Here are some numbered points:
[ 1.0 -0.5 -0.7 -1.1  0.6 -0.5 -0.8 -0.8  1.7 -1.0  0.5 -1.1 -0.6  0.7 -1.0
  0.7  1.6 -0.1  0.0 -1.0 -0.1 -1.7  1.5 -0.4] 0
[ 0.6  1.4 -0.1  1.1  0.7 -0.5  1.2  0.2 -0.6 -1.0  1.0 -0.4 -0.6  0.7  0.8
  0.7 -0.6  1.6 -0.7 -1.0 -0.2 -0.5 -0.6  0.1] 1
[ 2.1 -0.4  0.0  1.3 -0.7 -0.5 -0.8  0.9 -0.6  1.0  0.2 -1.0 -0.6  0.7  0.1
  0.7 -0.6  1.5 -0.7  1.0  0.0  0.4 -0.7  1.0] 2
[-0.5  0.7  0.1  0.8  0.3 -0.5  1.2  0.7 -0.6  1.0 -0.4  0.1 -0.6  0.7 -0.8
 -1.4 -0.6  1.7  0.7  1.0  0.0  0.7 -0.5 -0.2] 3
[ 1.4 -3.8  0.7 -0.4 -1.2  1.9  1.2  1.5 -0.6  1.0 -0.3  0.4 -0.6 -1.5 -1.0
  0.7 -0.6 -0.2  1.2  1.0  1.2 -2.2 -1.1 -0.2] 4
[ 0.1  1.2 -0.5  0.8  0.1 -0.5  1.2  0.5 -0.6  1.0 -0.9 -1.3 -0.6  0.7 -0.6
 -1.4 -0.6 -1.0  0.4  1.0  0.2  0.6 -0.6 -0.3] 5
[-0.4 -0.1  0.0 -0.2 -0.4 -0.5 -0.8 -0.1 -0.6  1.0 -0.6 -0.5 -0.6  0.7 -0.9
  0.7 -0.6  0.1 -0.6  1.0  0.2  0.1 -0.6 -0.5] 6
[ 1.7  0.9  0.2 -0.7 -0.1 -0.5 -0.8  0.2  1.7 -1.0 -0.6 -2.0  1.6  0.7  0.3
 -1.4 -0.6 -1.3 -0.4  1.0  0.5 -0.1 -0.8 -0.8] 7
[-0.5 -0.1 -1.2 -1.2  1.0 -0.5  1.2  2.3 -0.6 -1.0 -1.1  0.1 -0.6  0.7  0.4
  0.7  1.6 -0.6 -1.2  1.0 -0.6  1.7 -1.7 -0.4] 8
[-0.4  0.0 -0.5  0.1  1.9 -0.5  1.2 -0.3  1.7 -1.0  0.8 -0.6 -0.6  0.7  0.2
  0.7  1.6 -0.9  0.9  1.0  1.5  0.2 -0.4  0.0] 9
[-0.6  0.7 -0.6  1.2 -0.1  1.9 -0.8  0.5  1.7  1.0 -1.3 -0.1  1.6  0.7  1.2
  0.7  1.6 -0.3  1.7 -1.0 -0.2 -0.2  1.1  0.6] 10
[ 0.6  0.0  0.3 -1.0 -1.6  1.9  1.2  0.6  1.7 -1.0 -1.2 -0.8  1.6  0.7  0.2
 -1.4 -0.6 -0.8 -0.1  1.0  1.0 -0.1  0.5 -1.0] 11
[-0.1 -0.1 -0.5 -1.2 -0.1 -0.5 -0.8 -0.2  1.7 -1.0 -0.3  0.5 -0.6 -1.5  1.3
  0.7 -0.6  0.0 -0.5 -1.0  0.0 -1.2  2.3  1.5] 12
[ 3.9 -0.8  0.1  0.3 -2.6 -0.5  1.2  0.9 -0.6  1.0 -0.5  0.0 -0.6  0.7 -2.0
 -1.4 -0.6  0.5  0.0 -1.0  0.9  0.8  0.1  0.9] 13
[-0.6  0.3 -0.2 -0.4 -0.2 -0.5  1.2  0.8 -0.6  1.0 -0.2  1.2  1.6 -1.5  0.8
  0.7  1.6 -0.6 -0.1 -1.0  1.7  1.5  1.3 -0.8] 14
[ 1.6  0.5  0.1 -0.2 -0.6 -0.5  1.2  0.4 -0.6  1.0 -0.5 -1.8  1.6  0.7 -0.3
  0.7 -0.6 -0.3  0.7  1.0  0.7  0.1  0.0 -0.5] 15
[-1.1 -0.7  0.1  0.5  1.0 -0.5 -0.8 -0.7 -0.6 -1.0  1.2  1.1 -0.6  0.7  0.7
 -1.4 -0.6  1.1  0.8  1.0 -0.4  0.8  0.9  0.2] 16
[-1.0  1.0 -1.3  0.6  0.5 -0.5 -0.8 -1.5 -0.6  1.0  0.1  0.1  1.6 -1.5  1.1
  0.7 -0.6 -0.1  0.2 -1.0 -0.2  0.7  0.8 -0.4] 17
[ 1.6 -2.5 -1.3 -1.1  0.4  1.9  1.2 -0.3 -0.6  1.0 -0.7 -0.2 -0.6 -1.5  0.0
  0.7 -0.6 -1.4 -0.4 -1.0 -0.8 -1.5 -0.7 -0.1] 18
[ 0.3  0.0  1.0 -0.9  1.4 -0.5  1.2  2.5 -0.6  1.0 -3.4  0.4  1.6 -1.5  1.2
 -1.4  1.6 -1.1 -1.6  1.0 -0.7  0.8  1.1  0.4] 19
[ 1.8 -1.0 -0.9  3.3 -0.1 -0.5 -0.8  3.1  1.7  1.0  0.6 -0.7 -0.6  0.7  2.4
  0.7 -0.6  1.8 -1.6  1.0 -1.2 -1.0 -1.2  2.6] 20
[-0.6  0.5 -0.4 -0.9  0.0  1.9  1.2  0.3 -0.6 -1.0  1.3  0.8  1.6  0.7 -0.9
 -1.4 -0.6  0.4 -2.5  1.0 -3.8 -0.3 -1.6 -0.5] 21
[-0.6  1.2  0.3  0.6 -0.1 -0.5  1.2  0.1 -0.6 -1.0  1.2  0.0 -0.6  0.7 -0.6
  0.7 -0.6  1.1 -2.5 -1.0 -1.4  0.7 -1.7  0.9] 22
[ 0.7  1.0 -1.3 -1.6  0.1 -0.5  1.2  2.1 -0.6  1.0  0.6  1.0  1.6 -1.5  2.7
  0.7 -0.6 -1.4  0.3 -1.0  0.6 -1.4  0.5  0.9] 23
[-0.7 -0.2  1.2 -0.3 -0.6  1.9 -0.8 -0.9 -0.6  1.0 -1.1  0.6  1.6 -1.5  0.0
  0.7  1.6  1.1 -0.5 -1.0 -0.4  0.8  0.7 -0.5] 24
[-1.3 -1.9  0.0  0.0 -0.8  1.9  1.2  2.3 -0.6 -1.0 -0.6  1.1 -0.6 -1.5 -1.3
  0.7  1.6 -0.7  0.0 -1.0  1.1 -0.6 -0.6 -2.1] 25
[-0.9  1.2  1.3  0.2 -0.5 -0.5 -0.8 -1.5 -0.6 -1.0  0.4 -0.5 -0.6 -1.5  0.9
 -1.4  1.6 -0.6 -0.4 -1.0  0.3 -1.3  0.3  0.6] 26
[-0.7  2.0  0.2  0.3  0.7 -0.5  1.2  0.9 -0.6 -1.0  0.5  0.3 -0.6  0.7 -0.6
 -1.4  1.6  0.9 -0.6  1.0 -0.7  2.0 -1.4  0.4] 27
[-0.4  0.4 -1.3 -0.9  0.9 -0.5  1.2  0.2 -0.6 -1.0  0.0  0.1 -0.6  0.7 -0.7
 -1.4  1.6 -1.1  0.5  1.0 -0.1  1.2 -0.9  0.7] 28
[-1.2  0.9  0.7 -0.5  2.4 -0.5  1.2 -1.7 -0.6 -1.0  2.8  1.6 -0.6  0.7 -1.5
 -1.4 -0.6  1.4 -0.7  1.0 -2.0  0.7 -1.8 -1.8] 29
[-0.6 -0.6  0.7  0.6 -1.3 -0.5 -0.8 -0.9 -0.6  1.0 -0.1 -0.8 -0.6  0.7 -0.8
 -1.4 -0.6  0.1  0.5 -1.0  1.3  1.0 -0.1  0.7] 30
[-0.9  0.4 -0.2 -1.1  0.8 -0.5 -0.8 -0.2 -0.6 -1.0  0.1  0.7 -0.6  0.7 -1.0
 -1.4  1.6 -0.2  0.8 -1.0  0.1  0.8  0.4  0.3] 31
[ 1.3 -2.5 -1.5 -1.5 -0.8 -0.5  1.2  0.6 -0.6 -1.0 -0.4 -0.8 -0.6  0.7 -1.2
  0.7 -0.6 -1.9 -0.6 -1.0 -0.9 -0.1 -1.3 -0.2] 32
[-1.0  0.2 -0.5 -0.9  0.4 -0.5 -0.8 -0.1 -0.6 -1.0 -0.2  0.5 -0.6  0.7 -0.8
 -1.4 -0.6 -0.4  0.9  1.0  1.3  0.8 -1.0 -0.7] 33
[-0.3  0.3  2.2 -0.8  0.4 -0.5  1.2 -1.6 -0.6  1.0  0.1  0.9 -0.6  0.7 -1.2
 -1.4 -0.6  1.5 -0.2  1.0  0.0  1.2 -0.6 -0.2] 34
[-0.4  1.5 -1.3  1.7  0.2 -0.5 -0.8  0.4  1.7 -1.0  2.4  0.6 -0.6  0.7  0.4
  0.7 -0.6  1.6 -0.6  1.0 -2.5 -1.3 -1.5  1.3] 35
[-0.2  1.6 -0.3  0.1 -0.3  1.9  1.2  0.1 -0.6  1.0 -0.2 -0.2  1.6  0.7 -1.1
 -1.4 -0.6  1.0 -1.3 -1.0 -1.5 -0.3 -1.4  0.2] 36
[-0.2  0.8  0.3  1.5  1.1 -0.5  1.2  0.9 -0.6  1.0  1.3  0.0 -0.6  0.7 -0.6
  0.7 -0.6  2.9 -0.2  1.0 -1.0  0.4 -1.2 -1.3] 37
[ 0.5 -1.3 -1.0 -1.0  0.1 -0.5  1.2 -0.2 -0.6  1.0  0.5  0.6 -0.6  0.7 -0.5
 -1.4 -0.6 -0.3  1.4  1.0 -0.3  0.8  1.3 -1.1] 38
[ 0.1  0.5  0.5 -0.9  0.5 -0.5 -0.8  1.5 -0.6  1.0 -3.2  0.4  1.6 -1.5  1.0
  0.7  1.6  0.0 -0.8  1.0  0.0  0.6  0.9  0.2] 39
[ 1.2  3.0  0.4  1.5  0.8 -0.5  1.2  0.0  1.7  1.0  2.3  0.2 -0.6  0.7 -1.0
 -1.4 -0.6  1.0 -1.0  1.0 -1.6 -0.3 -0.5  0.7] 40
[-0.7  0.5 -0.7  1.4  0.1 -0.5 -0.8  0.3  1.7 -1.0  0.5  1.3 -0.6  0.7 -0.5
  0.7 -0.6  1.2  0.1 -1.0 -1.4 -0.4  0.1  1.9] 41
[ 0.2  0.1 -2.6  0.4 -0.1 -0.5 -0.8 -0.9  1.7  1.0 -0.3 -1.4  1.6  0.7  0.8
  0.7  1.6  0.7 -0.3 -1.0  0.3 -0.3 -0.2  0.9] 42
[-0.3 -0.3 -1.1 -1.4  1.3 -0.5  1.2 -0.1 -0.6 -1.0  0.3  0.5 -0.6  0.7 -1.2
 -1.4  1.6 -0.3  0.5  1.0 -0.7  0.6 -0.4 -0.4] 43
[-1.8  0.9  0.0 -1.0  0.6  1.9 -0.8 -1.0 -0.6  1.0  0.9 -1.9  1.6  0.7  1.1
  0.7  1.6 -1.3  1.7  1.0  0.9 -1.2 -0.7 -0.1] 44
[-0.4  0.7  0.5  1.8 -0.4 -0.5 -0.8  0.1 -0.6  1.0 -0.7  0.7 -0.6  0.7  1.6
  0.7 -0.6  0.9 -0.1 -1.0 -0.2  0.2  0.1  1.7] 45
[-0.1 -0.3  0.9  0.8 -1.7  1.9 -0.8 -1.1 -0.6  1.0  1.4  0.5 -0.6 -1.5 -0.8
  0.7 -0.6  0.4 -0.8 -1.0 -1.1  0.0 -1.0 -1.5] 46
[-0.1 -2.6 -1.1  0.6  0.0  1.9  1.2 -0.7 -0.6  1.0  0.5  1.9 -0.6 -1.5 -1.0
  0.7 -0.6  1.5  1.1 -1.0  1.0 -1.4  0.3 -2.3] 47
[-0.5  0.8  1.2 -0.4  1.1 -0.5  1.2  0.9 -0.6 -1.0  0.8 -0.2 -0.6  0.7 -0.9
  0.7 -0.6  2.3 -0.8  1.0 -1.8  2.9 -1.4  0.4] 48
[-0.4  0.1 -0.5  0.4  0.7 -0.5 -0.8  1.4  1.7 -1.0 -1.7  0.2  1.6  0.7  2.6
  0.7  1.6  1.5 -0.5  1.0 -1.2  0.4  0.2 -0.4] 49
[ 2.9 -2.2  2.3  2.0 -0.5 -0.5  1.2  4.6 -0.6  1.0  1.6 -0.6 -0.6  0.7  1.6
  0.7 -0.6  2.6 -3.3  1.0 -0.2 -0.2 -1.6  1.9] 50
[-1.0  1.0  1.0 -0.7  1.1 -0.5  1.2  1.2 -0.6 -1.0 -0.7  0.1 -0.6 -1.5  0.1
  0.7  1.6  1.2 -1.0  1.0  0.7  1.0 -1.3 -0.7] 51
[-0.1  0.0 -0.8  0.5  0.6 -0.5 -0.8  0.1 -0.6  1.0  0.5 -1.4 -0.6  0.7 -1.6
  0.7 -0.6  1.2  0.6  1.0 -1.1 -1.0 -1.2  0.7] 52
[ 1.3  2.1  0.2  1.9  1.0 -0.5  1.2  0.4  1.7 -1.0  2.3 -0.1 -0.6  0.7 -1.9
 -1.4 -0.6  1.0 -1.6  1.0 -2.8  0.3 -1.3  0.4] 53
[-0.1  0.5  0.6 -0.2  0.3 -0.5 -0.8  0.3 -0.6  1.0 -1.2 -0.6 -0.6  0.7  0.3
  0.7  1.6  0.2  0.9 -1.0  1.0  0.2  1.4  0.7] 54
[-2.7  0.9 -0.7 -1.1  0.7 -0.5 -0.8 -0.9 -0.6 -1.0  2.4  0.9 -0.6  0.7 -1.5
 -1.4  1.6 -1.1 -1.1  1.0 -1.3  1.8 -1.6 -1.6] 55
[-0.9 -0.5 -1.0 -1.4  0.1 -0.5 -0.8 -0.2 -0.6 -1.0  0.2  0.4 -0.6  0.7 -0.4
  0.7  1.6 -1.4  0.8 -1.0  0.8  0.1  0.2 -0.9] 56
[-1.3  0.5  0.4  0.2  1.7 -0.5 -0.8  1.2 -0.6 -1.0  1.4  0.4 -0.6  0.7 -0.2
 -1.4 -0.6  1.2  0.0  1.0 -0.1  0.1 -0.6 -1.7] 57
[ 0.4 -0.2 -0.5 -0.3 -1.5 -0.5  1.2  0.8 -0.6  1.0 -0.5 -1.5  1.6 -1.5  0.6
  0.7  1.6 -1.0  1.5  1.0  0.9 -0.8 -1.4  1.0] 58
[ 0.3 -0.6 -1.5 -0.3 -1.7 -0.5 -0.8  2.0 -0.6 -1.0 -1.3 -2.0  1.6 -1.5  1.8
  0.7 -0.6  0.8  0.9 -1.0  0.1 -1.8 -2.0  1.1] 59
[ 0.6  0.7  0.5  0.6 -0.8 -0.5 -0.8  0.0 -0.6  1.0 -0.8 -0.8 -0.6  0.7 -0.3
 -1.4 -0.6  0.5 -0.4 -1.0 -0.1 -0.4  0.1  0.3] 60
[-1.3  0.7  1.0 -1.6  0.3 -0.5 -0.8 -0.6 -0.6 -1.0  0.2  0.6 -0.6  0.7 -0.9
 -1.4 -0.6 -0.1  1.0  1.0  1.1  0.0  0.0 -1.8] 61
[-0.2 -0.7 -0.7 -1.2  1.7 -0.5  1.2 -0.4 -0.6 -1.0  0.2 -1.0  1.6 -1.5  1.1
  0.7  1.6 -0.7 -0.4  1.0  0.8 -0.4 -1.1  0.7] 62
[-2.1  0.0 -2.5  0.7  0.9 -0.5  1.2  1.3 -0.6  1.0  1.6 -0.5 -0.6  0.7  1.0
  0.7  1.6 -2.0  0.1  1.0  0.7  0.3 -2.6 -0.1] 63
[ 0.9 -1.4 -0.4 -0.4  0.5 -0.5  1.2  0.5  1.7 -1.0  0.3 -0.3 -0.6 -1.5  0.8
  0.7 -0.6  0.0 -0.3 -1.0  0.1 -1.1  1.2  1.1] 64
[ 1.7 -1.6 -0.8 -1.0 -1.2  1.9 -0.8 -0.3 -0.6  1.0 -0.7 -0.4  1.6 -1.5  0.1
  0.7 -0.6 -1.0 -0.3 -1.0 -1.6 -1.2 -0.2  1.2] 65
[ 0.9  0.1 -0.7 -0.5 -1.2  1.9  1.2 -1.0 -0.6 -1.0  0.5 -0.4  1.6  0.7 -0.5
 -1.4 -0.6  0.6 -0.2 -1.0 -0.1 -1.1 -1.6 -0.3] 66
[ 0.8 -0.5  0.0 -0.6 -0.3  1.9 -0.8 -1.4  1.7 -1.0  0.0  0.0  1.6  0.7  1.6
  0.7 -0.6  0.2  0.9  1.0  0.0 -0.5  0.6 -0.8] 67
[-0.2  0.0  1.2 -0.5  0.9 -0.5 -0.8 -1.0 -0.6  1.0  0.6 -0.2 -0.6  0.7 -0.4
 -1.4 -0.6  0.6  0.6 -1.0 -0.4 -0.1 -0.1 -1.0] 68
[-1.0  0.2  0.1  1.3  0.3 -0.5 -0.8 -0.7 -0.6 -1.0  0.9  0.8 -0.6  0.7 -0.4
  0.7 -0.6  0.2  0.9 -1.0  0.2 -0.5  0.8 -2.3] 69
[ 0.3 -0.3 -0.2 -1.4  0.7 -0.5  1.2 -0.2 -0.6  1.0  0.1 -0.8 -0.6  0.7 -0.6
  0.7  1.6 -0.9  0.9  1.0  1.3  0.4 -0.6 -0.2] 70
New points follow, each followed by the numbers of its three nearest points above, looking only along the 7 directions in which the numbered points spread most, nearest first.
[ 1.8 -0.2 -0.8  0.3 -2.0  1.9 -0.8 -0.9 -0.6 -1.0 -1.0  0.1  1.6 -1.5  1.6
  0.7 -0.6  0.6  1.0 -1.0 -0.4 -1.6 -1.6  1.2] >> 65 67 59
[-0.8 -0.7  0.2 -0.7  1.7 -0.5  1.2 -0.6 -0.6  1.0 -0.1  0.9 -0.6  0.7  0.8
  0.7 -0.6 -1.4  0.6  1.0 -0.3  0.7  1.5 -0.4] >> 31 6 33
[ 0.8 -2.8 -0.4  0.3 -0.2  1.9 -0.8  1.2 -0.6  1.0  0.2 -1.3 -0.6 -1.5  0.7
  0.7 -0.6  0.7 -0.3  1.0  0.2 -2.0 -0.3  0.7] >> 64 18 59
[-0.1  0.0 -0.3  1.2 -0.7 -0.5 -0.8  0.7 -0.6 -1.0  0.0 -1.3 -0.6 -1.5  0.5
  0.7 -0.6  0.9  0.0  1.0  0.1 -0.9  0.6  1.6] >> 64 45 1
[ 0.6 -1.5  1.1 -0.7  0.9 -0.5 -0.8  1.9 -0.6 -1.0  0.8  0.7 -0.6  0.7 -0.8
 -1.4 -0.6  0.0 -1.2  1.0 -0.4 -0.8  0.2 -0.7] >> 6 3 52
[-1.0  0.4  1.2 -0.4 -0.7 -0.5 -0.8 -0.7 -0.6  1.0 -0.5 -1.0 -0.6  0.7 -0.5
  0.7  1.6  0.1  1.4 -1.0  1.0  0.1  0.1 -0.2] >> 54 30 31
[ 0.3 -0.4  1.0 -1.2  0.6 -0.5  1.2  1.5 -0.6  1.0 -1.2 -1.1 -0.6 -1.5  0.7
  0.7  1.6 -0.1  0.5  1.0  0.6 -0.6 -0.6  1.7] >> 58 23 14
[ 0.5  0.3 -0.5  1.1 -1.1 -0.5 -0.8 -0.7  1.7 -1.0 -0.7 -1.2 -0.6 -1.5  0.6
  0.7 -0.6 -0.3 -1.4  1.0  0.5  0.5 -0.5  1.3] >> 42 64 1
[-0.4  0.6  1.0  1.9 -0.2 -0.5  1.2  0.1 -0.6  1.0 -0.9 -0.2 -0.6  0.7 -1.1
 -1.4 -0.6  1.3  0.3  1.0  1.0  1.1 -0.2  1.2] >> 3 60 6
[ 0.5 -0.4  1.5 -0.4 -0.8 -0.5 -0.8 -0.8 -0.6 -1.0  0.2 -0.5  1.6 -1.5 -0.5
 -1.4 -0.6 -0.1  0.2 -1.0  0.8 -0.4  1.1  0.9] >> 60 26 67
[ 1.3  2.0 -0.3  3.0 -1.2 -0.5 -0.8 -0.8  1.7 -1.0 -0.2 -1.4  1.6  0.7  0.2
 -1.4 -0.6  3.8 -1.1 -1.0 -1.9 -0.3 -2.6  2.3] >> 40 35 53
[-0.2  0.5 -0.5  0.3  0.8 -0.5 -0.8 -0.1 -0.6 -1.0  1.2 -0.2 -0.6  0.7 -0.5
  0.7  1.6  0.7 -0.1 -1.0  0.1  0.4 -0.3  0.1] >> 16 57 1
[-0.2 -0.1  0.9  0.0  0.9 -0.5 -0.8 -0.2 -0.6  1.0  0.2 -0.1 -0.6  0.7 -0.3
 -1.4 -0.6  0.2 -0.3  1.0 -0.2  1.0 -0.6  0.6] >> 3 6 5
[-0.9 -0.6 -1.6 -0.2  0.1 -0.5 -0.8  1.1  1.7 -1.0  1.5  0.2 -0.6  0.7  0.6
  0.7 -0.6 -0.1  0.3 -1.0  0.2 -0.8 -0.8 -0.2] >> 0 64 52
[ 0.5 -1.9 -0.5 -0.8 -1.9  1.9 -0.8  0.8 -0.6 -1.0 -0.4 -2.1 -0.6  0.7 -0.3
  0.7 -0.6 -1.0  2.0 -1.0  0.6 -2.3 -0.6  0.2] >> 18 32 64
[ 0.2  0.2 -0.3 -0.5  0.5 -0.5 -0.8 -0.6 -0.6  1.0  0.5  0.1  1.6 -1.5  0.1
  0.7 -0.6  0.2  0.3  1.0  0.3 -0.1  0.3  0.3] >> 26 17 6
[ 0.4  1.9  0.8  0.5 -1.2 -0.5 -0.8 -0.3  1.7 -1.0 -0.8 -1.8 -0.6  0.7  0.4
  0.7  1.6 -0.1  0.7 -1.0 -0.8 -1.1  1.8  1.2] >> 42 10 12
[ 1.5  0.7  1.0 -0.7 -0.9  1.9 -0.8 -0.2  1.7 -1.0 -0.4  0.4  1.6  0.7  0.4
  0.7 -0.6 -0.3 -2.1  1.0 -1.2  1.0 -0.9 -1.1] >> 36 66 11
[ 1.7  2.1  0.4  1.3  0.6 -0.5  1.2  0.3  1.7 -1.0  1.3 -0.1 -0.6  0.7 -1.6
 -1.4 -0.6  0.3 -1.1  1.0 -1.3 -0.1 -0.5  0.3] >> 40 53 22
[ 0.3 -0.5 -0.6  0.1  1.9 -0.5  1.2 -1.7 -0.6  1.0  1.9  1.8 -0.6  0.7  1.0
  0.7 -0.6  0.4  1.5 -1.0  0.2  1.3  1.4 -0.9] >> 69 16 68
[ 0.4 -1.5  0.4  0.2 -0.6 -0.5 -0.8 -0.2 -0.6 -1.0  1.1 -1.3 -0.6  0.7 -0.9
  0.7 -0.6 -1.3  1.8 -1.0  0.1 -1.7 -0.6 -0.9] >> 0 38 52
[-0.1 -0.6  0.7 -0.5 -0.3 -0.5 -0.8 -1.5 -0.6 -1.0  0.5 -0.7 -0.6  0.7 -0.4
  0.7 -0.6 -0.6  0.8 -1.0  1.2 -0.5  0.7  0.9] >> 0 30 6
[ 0.5 -0.6 -0.8 -0.7 -2.0 -0.5 -0.8  0.3 -0.6 -1.0 -0.6 -1.1 -0.6 -1.5 -0.3
  0.7 -0.6 -0.9  0.5 -1.0  0.1 -0.5 -1.1  0.9] >> 64 0 58
[-0.2  0.5 -0.1 -0.7  1.6 -0.5  1.2  0.5 -0.6  1.0  0.4  0.7 -0.6  0.7 -0.3
  0.7  1.6  0.7 -0.3  1.0 -0.1  0.5 -1.2 -0.8] >> 51 57 43
[-0.2  0.0 -0.7 -0.8 -0.2 -0.5  1.2  0.3 -0.6 -1.0 -1.1 -0.4 -0.6  0.7  0.1
  0.7 -0.6 -0.2  0.6 -1.0  0.9 -0.1  0.2  0.7] >> 6 70 38
[-0.5  0.4  1.2  0.1 -0.2 -0.5 -0.8 -2.1 -0.6  1.0  0.6  0.0  1.6 -1.5  0.5
  0.7 -0.6  1.4  1.1 -1.0  0.4  0.3  2.3 -0.4] >> 17 26 24
[-1.0 -0.3  0.8 -0.1  1.1 -0.5  1.2  0.2 -0.6  1.0 -1.2  0.5 -0.6 -1.5  0.5
 -1.4  1.6 -1.1  0.1  1.0  0.3  0.7  1.5 -0.6] >> 14 51 31
[ 0.5  0.2  0.4 -0.6 -0.3 -0.5 -0.8  0.2 -0.6  1.0 -0.9 -0.4 -0.6 -1.5 -0.4
  0.7  1.6  0.3  0.9 -1.0  1.4 -0.1  1.0  0.1] >> 54 14 6
[-1.4  1.0 -0.1 -1.6  0.0 -0.5 -0.8  0.2 -0.6 -1.0  0.0  0.2 -0.6  0.7 -0.8
 -1.4 -0.6 -0.6  0.8  1.0  1.3  0.0 -0.6 -1.8] >> 33 61 31
[ 0.8 -0.4 -0.8 -0.4 -0.5  1.9 -0.8  0.2 -0.6  1.0 -1.0 -0.1  1.6 -1.5  1.0
  0.7 -0.6 -0.1  0.6 -1.0  0.4 -0.7 -0.2  0.5] >> 65 23 67
[ 0.2  0.8  1.4 -1.9 -1.8 -0.5 -0.8  0.1 -0.6 -1.0 -1.5  0.7 -0.6 -1.5 -0.5
 -1.4 -0.6  0.3  1.1  1.0 -0.6  0.4 -0.6  0.8] >> 6 60 68
[-0.1  0.1 -2.6  0.1 -0.4  1.9  1.2 -0.4  1.7  1.0 -0.5  1.8  1.6 -1.5  2.1
 -1.4 -0.6 -0.6  0.0 -1.0 -0.8 -0.9  1.3 -0.9] >> 67 65 17
[ 0.1 -0.4  0.4  1.7  2.1 -0.5 -0.8  0.4  1.7 -1.0  0.1  1.8 -0.6  0.7  2.6
  0.7 -0.6  0.1  0.4  1.0 -2.3 -0.1  0.1 -0.9] >> 41 1 16
[-1.1 -1.1  0.7 -0.2 -0.1  1.9 -0.8 -0.8 -0.6 -1.0 -1.0  1.4  1.6 -1.5 -0.1
  0.7 -0.6  0.6 -0.1  1.0 -1.1  1.0  1.3 -0.6] >> 24 17 26
[-0.5  0.0  0.1 -1.1  0.0 -0.5 -0.8 -0.7 -0.6  1.0  0.8  0.7 -0.6  0.7  0.0
  0.7  1.6 -0.1  0.1 -1.0  0.3 -0.1 -0.1 -1.4] >> 31 56 69
[-1.6  0.4 -0.8 -1.0  0.9 -0.5 -0.8 -0.1 -0.6 -1.0  0.4  0.7 -0.6  0.7 -1.0
  0.7 -0.6 -0.9  0.8 -1.0  0.6  1.0 -0.5 -0.2] >> 31 56 33
[-0.3  0.9  0.3  0.9  0.5 -0.5  1.2 -1.1 -0.6  1.0  1.1 -1.2  1.6 -1.5 -0.1
  0.7 -0.6 -1.3  1.5 -1.0  1.1  0.0  1.2 -0.1] >> 26 17 0
[-0.7 -0.2 -0.7 -0.2 -0.4 -0.5  1.2 -0.3 -0.6 -1.0  0.2  0.5 -0.6  0.7 -0.4
  0.7  1.6 -1.1  0.4 -1.0  1.1  0.5  1.3 -0.6] >> 56 31 70
[-0.2  0.2 -2.0  2.5 -0.3 -0.5 -0.8  1.7 -0.6  1.0 -1.5 -0.5 -0.6  0.7  0.9
  0.7  1.6  0.7 -2.2  1.0  0.9  2.3 -0.2  2.4] >> 49 45 2
[ 1.1 -1.3  1.4 -0.5  0.4 -0.5 -0.8 -0.9  1.7 -1.0  1.5 -0.1 -0.6  0.7 -1.7
  0.7 -0.6 -0.5 -0.9 -1.0 -0.7 -0.9  0.2 -0.5] >> 52 0 68
[-0.4  1.4 -2.4  3.1  0.4 -0.5 -0.8 -1.7  1.7 -1.0  0.5  2.1 -0.6  0.7  0.0
  0.7 -0.6 -1.1  0.5 -1.0 -1.8 -1.1  1.2  2.1] >> 41 35 0
[ 0.0 -0.3 -0.4 -0.4  1.5 -0.5 -0.8  0.3 -0.6  1.0  0.6 -0.1 -0.6  0.7  0.1
  0.7 -0.6  1.6  0.8  1.0 -0.4  0.1 -0.7 -1.0] >> 6 16 52
[ 0.1 -0.3  1.1 -0.1 -1.5 -0.5 -0.8 -1.6 -0.6 -1.0 -0.6 -1.4  1.6 -1.5 -0.3
 -1.4 -0.6 -0.3 -0.5 -1.0  0.1 -1.5  0.0  0.9] >> 67 11 60
[-1.4 -0.5  0.9  0.1  0.7 -0.5  1.2  0.8 -0.6  1.0 -1.6  0.4 -0.6 -1.5  0.3
  0.7  1.6 -1.2 -0.4  1.0 -0.2  0.6  0.7 -0.9] >> 14 51 39
[-0.3  0.8  0.5  0.9 -2.3 -0.5 -0.8  0.1 -0.6  1.0 -0.7  1.7 -0.6  0.7  0.8
  0.7 -0.6  1.9  1.1  1.0  1.4  0.8 -0.1  3.1] >> 45 60 54
[ 0.3 -0.6  0.8 -0.4 -0.5  1.9 -0.8  0.5 -0.6 -1.0 -1.2  0.9 -0.6  0.7 -0.2
 -1.4  1.6 -1.4  0.6  1.0  0.9 -0.1  0.4 -0.6] >> 38 70 6
[-1.0 -0.6  0.9 -0.1  0.0 -0.5 -0.8 -0.7  1.7 -1.0  0.7  1.5  1.6  0.7  0.9
  0.7 -0.6 -0.8 -0.2  1.0 -1.9  0.7  1.0 -0.7] >> 26 17 67
[ 0.5 -0.1  1.2  1.8  0.9 -0.5  1.2  1.3 -0.6  1.0 -1.7  0.2 -0.6  0.7 -0.1
  0.7 -0.6  1.1 -0.6  1.0  0.9  0.0 -0.1  0.6] >> 2 3 6
[ 0.1  0.1  0.7  1.2  0.2 -0.5 -0.8 -1.0  1.7  1.0 -0.5 -0.8  1.6 -1.5  0.7
 -1.4 -0.6 -1.4 -2.1  1.0 -1.3  0.3  0.0 -0.4] >> 36 67 26
